One turn sends every row of this set to another row. A few are shown first. Where does it send the rows asked after them?
j339: -2  -6  -31  -6  38  -8  -2  23  42  44  25  -16  37  -3  -32  12  0  -29  9  35  -8  22  15  -20  -12  -12  6
j231: -11  7  -55  7  -5  25  38  -1  26  -2  63  -17  20  40  -19  -16  -47  4  -15  10  -16  14  56  -37  -29  22  -7
j423: -4  0  -20  -16  17  -9  -2  17  55  42  31  4  24  -1  -26  -6  -3  -30  4  36  -8  18  32  -20  -20  -25  6
j873: -30  -34  -61  -7  30  32  -11  18  55  -6  25  1  22  11  -23  -32  -12  3  -14  46  0  7  33  6  16  9  -12
j212: -15  -28  -45  -3  4  2  -23  2  39  -33  24  12  11  -4  -1  -18  1  15  -22  34  -25  5  43  11  -8  38  -41
j507: -9  -31  -40  -8  47  3  10  27  56  36  1  4  32  23  -22  0  -16  -6  -3  50  -10  29  26  -3  -3  2  15
j334: -24  -24  -29  -11  36  25  -7  0  42  -12  49  -13  18  18  -31  -12  6  -34  2  39  5  32  42  -9  0  -12  -15
j641: -33  -25  -43  -10  40  22  -16  16  45  2  39  -28  27  7  -33  -14  1  -23  8  38  3  31  41  -24  14  8  -11
j893: 3  -24  -23  35  -15  26  47  12  20  -8  47  -17  1  34  -34  8  -7  13  -31  19  -41  25  45  -9  -30  30  -3
j953: -5  -22  -28  30  7  11  -33  -6  17  0  2  -14  35  -16  -5  -12  43  12  -20  15  -37  4  28  10  -6  13  -24
j95: 13  -3  -38  2  11  18  -42  -13  -21  27  9  -6  46  -21  -12  -27  17  -12  16  15  -18  3  38  5  -19  27  -23
j554: 1  -11  -36  8  -1  -6  -36  -24  51  -28  20  -16  11  18  -16  -8  5  20  -9  28  -25  34  59  -11  -6  26  -24
j112: 20  13  -27  -13  10  22  -24  2  -25  38  4  3  40  0  -10  -33  -6  6  10  16  -24  -8  45  2  -24  48  -26
j109: -12  10  -52  15  -1  22  41  -10  21  -13  56  -10  19  28  -16  -6  -47  -5  -21  7  1  3  57  -31  -20  4  -15
j556: -4  2  -49  1  25  -4  -12  13  69  36  14  -15  31  14  -29  1  -17  -16  2  39  -10  19  33  -19  -37  -22  3
j886: 13  -10  -14  37  -6  24  38  13  11  -20  51  -23  0  24  -33  15  -17  12  -31  17  -33  13  54  -14  -16  25  -14
j822: 4  -13  -10  18  14  19  -27  3  4  -8  2  -14  21  4  -13  -13  45  15  -12  17  -59  8  27  5  -5  14  -23
j984: 6  5  -37  -18  23  -8  20  6  4  55  -3  21  21  4  -9  12  -21  -26  16  26  -22  24  29  -4  -40  29  -1
j149: 9  -34  -29  48  -13  36  9  1  -5  7  22  -30  27  42  -20  -40  -18  33  -22  10  -18  26  50  -13  -39  12  5
j900: 3  17  -53  -22  10  1  0  9  1  46  5  28  14  -8  -16  -10  11  -31  29  19  -26  20  32  -11  -23  10  4
j50: 6  -15  -31  16  -20  -11  41  20  6  25  17  5  33  40  -7  -10  -7  26  -9  7  4  -27  41  -22  -37  11  20
j288: 13  9  -45  -18  22  -20  -12  0  -4  42  15  12  27  -15  -11  9  3  -26  27  17  -19  21  27  -16  -22  25  -1
j311: 11  -10  -35  31  16  25  -18  1  -4  1  -2  -11  33  13  -3  -22  33  29  -30  8  -26  -6  21  24  -10  14  -34
j21: -9  -9  -44  -28  35  -3  7  15  -8  43  14  29  8  0  -30  6  9  -30  15  19  -32  11  34  -19  -32  30  4
j973: 5  -5  -28  42  -14  24  58  14  16  -3  39  -30  8  16  -27  2  -19  18  -29  25  -38  19  30  -10  -29  30  -7
j57: 12  -28  -16  54  7  35  9  9  -18  -2  12  -35  20  34  -16  -22  -20  28  -16  13  -21  29  57  -18  -38  19  1
j793: -10  -11  -28  8  6  38  47  9  10  9  41  -14  50  40  -26  -8  -19  -6  -3  24  11  -34  44  -7  -46  19  2
j381: 10  -27  -54  22  -32  13  36  13  -28  8  11  0  10  39  -22  -23  -6  18  14  14  6  13  53  -10  -25  37  8
j799: 11  -17  -53  14  -27  30  24  10  -32  7  21  11  11  42  -33  -28  3  24  7  4  -8  2  42  -8  -30  41  12
j786: -23  -11  -28  8  -5  33  48  3  17  13  21  7  42  30  -37  -1  -25  -21  -4  21  17  -18  45  -12  -52  3  -3
j440: 3  -8  -25  5  -23  -8  28  11  8  28  16  11  35  42  -16  -11  -18  24  -5  4  -13  -19  35  -29  -60  18  18
j332: -7  1  -21  7  -24  1  29  25  8  31  0  19  29  24  -24  -18  -15  25  -2  10  -1  -20  45  -34  -46  21  21
j825: -13  -11  -39  7  2  42  52  7  9  21  39  -4  45  45  -40  -5  -21  -18  -7  16  -1  -16  32  -10  -55  6  -2
j584: 27  -3  -37  -28  39  -12  4  25  8  50  13  16  30  14  -23  -1  -15  -8  16  38  -21  35  41  -13  -5  38  -2
j742: -3  -5  -46  0  30  9  17  28  49  51  26  -10  22  10  -30  -6  -30  -21  -10  37  4  22  19  -8  -9  -23  2
j317: -10  -5  -40  4  19  4  -25  -11  36  -42  31  -17  3  21  -3  -10  18  11  -5  20  -30  33  40  -14  15  8  -21
j715: 7  2  -31  1  14  27  -38  -6  -18  30  -14  -7  41  1  -6  -39  13  -8  23  17  -40  13  42  -3  -31  15  -14
j324: 19  -20  -34  21  17  -2  -18  -5  3  0  7  4  38  -6  1  -9  14  7  -29  23  -34  11  26  27  -36  17  -54
j963: -15  11  -50  12  6  25  49  -8  15  -13  52  -19  23  30  -2  -9  -45  6  -9  17  -12  5  49  -28  -36  37  -5
j235: 42  5  -47  -2  33  9  -18  8  -23  41  18  -1  49  2  -17  -27  -6  -2  -2  23  -20  20  35  8  -16  21  -41
j250: 2  -31  -27  24  27  16  -11  -15  -15  5  3  3  22  4  -24  -7  46  8  -30  7  -43  12  21  12  -11  11  -22
j147: -14  -34  -33  17  11  -3  -13  -3  38  -39  11  -10  1  30  7  0  12  22  -19  25  -14  30  48  6  -7  28  -27
j204: -33  -24  -47  -8  38  34  2  10  33  -1  54  -2  9  5  -49  -23  19  -21  -21  31  -2  26  43  -15  4  8  -22
j788: 10  -4  -55  29  -13  34  22  23  -33  9  -3  3  10  34  -31  -25  -1  28  12  7  -4  10  44  -14  -26  35  16
j503: 5  -35  -21  44  -19  33  25  13  -14  15  22  -38  24  23  -25  -43  -26  24  -16  23  -13  27  51  -17  -32  22  -5
j229: 29  8  -45  -4  10  16  -52  -10  -8  35  0  -15  42  9  -24  -32  -10  8  20  17  -28  -5  42  -9  -21  15  -11
j776: -23  -33  -34  -13  21  24  -3  26  46  -7  53  -15  0  19  -34  -21  -15  -9  -9  42  12  26  53  -11  15  18  -20
j870: -28  -22  -50  8  12  2  -22  -1  47  -30  18  -15  9  2  -6  1  26  6  -3  26  -24  31  44  -11  15  30  -18

j288 goes to -> j95
j332 goes to -> j788
And these:
j381 goes to -> j503
j250 goes to -> j554
j440 goes to -> j799
j324 goes to -> j212
j112 goes to -> j311
j334 goes to -> j423

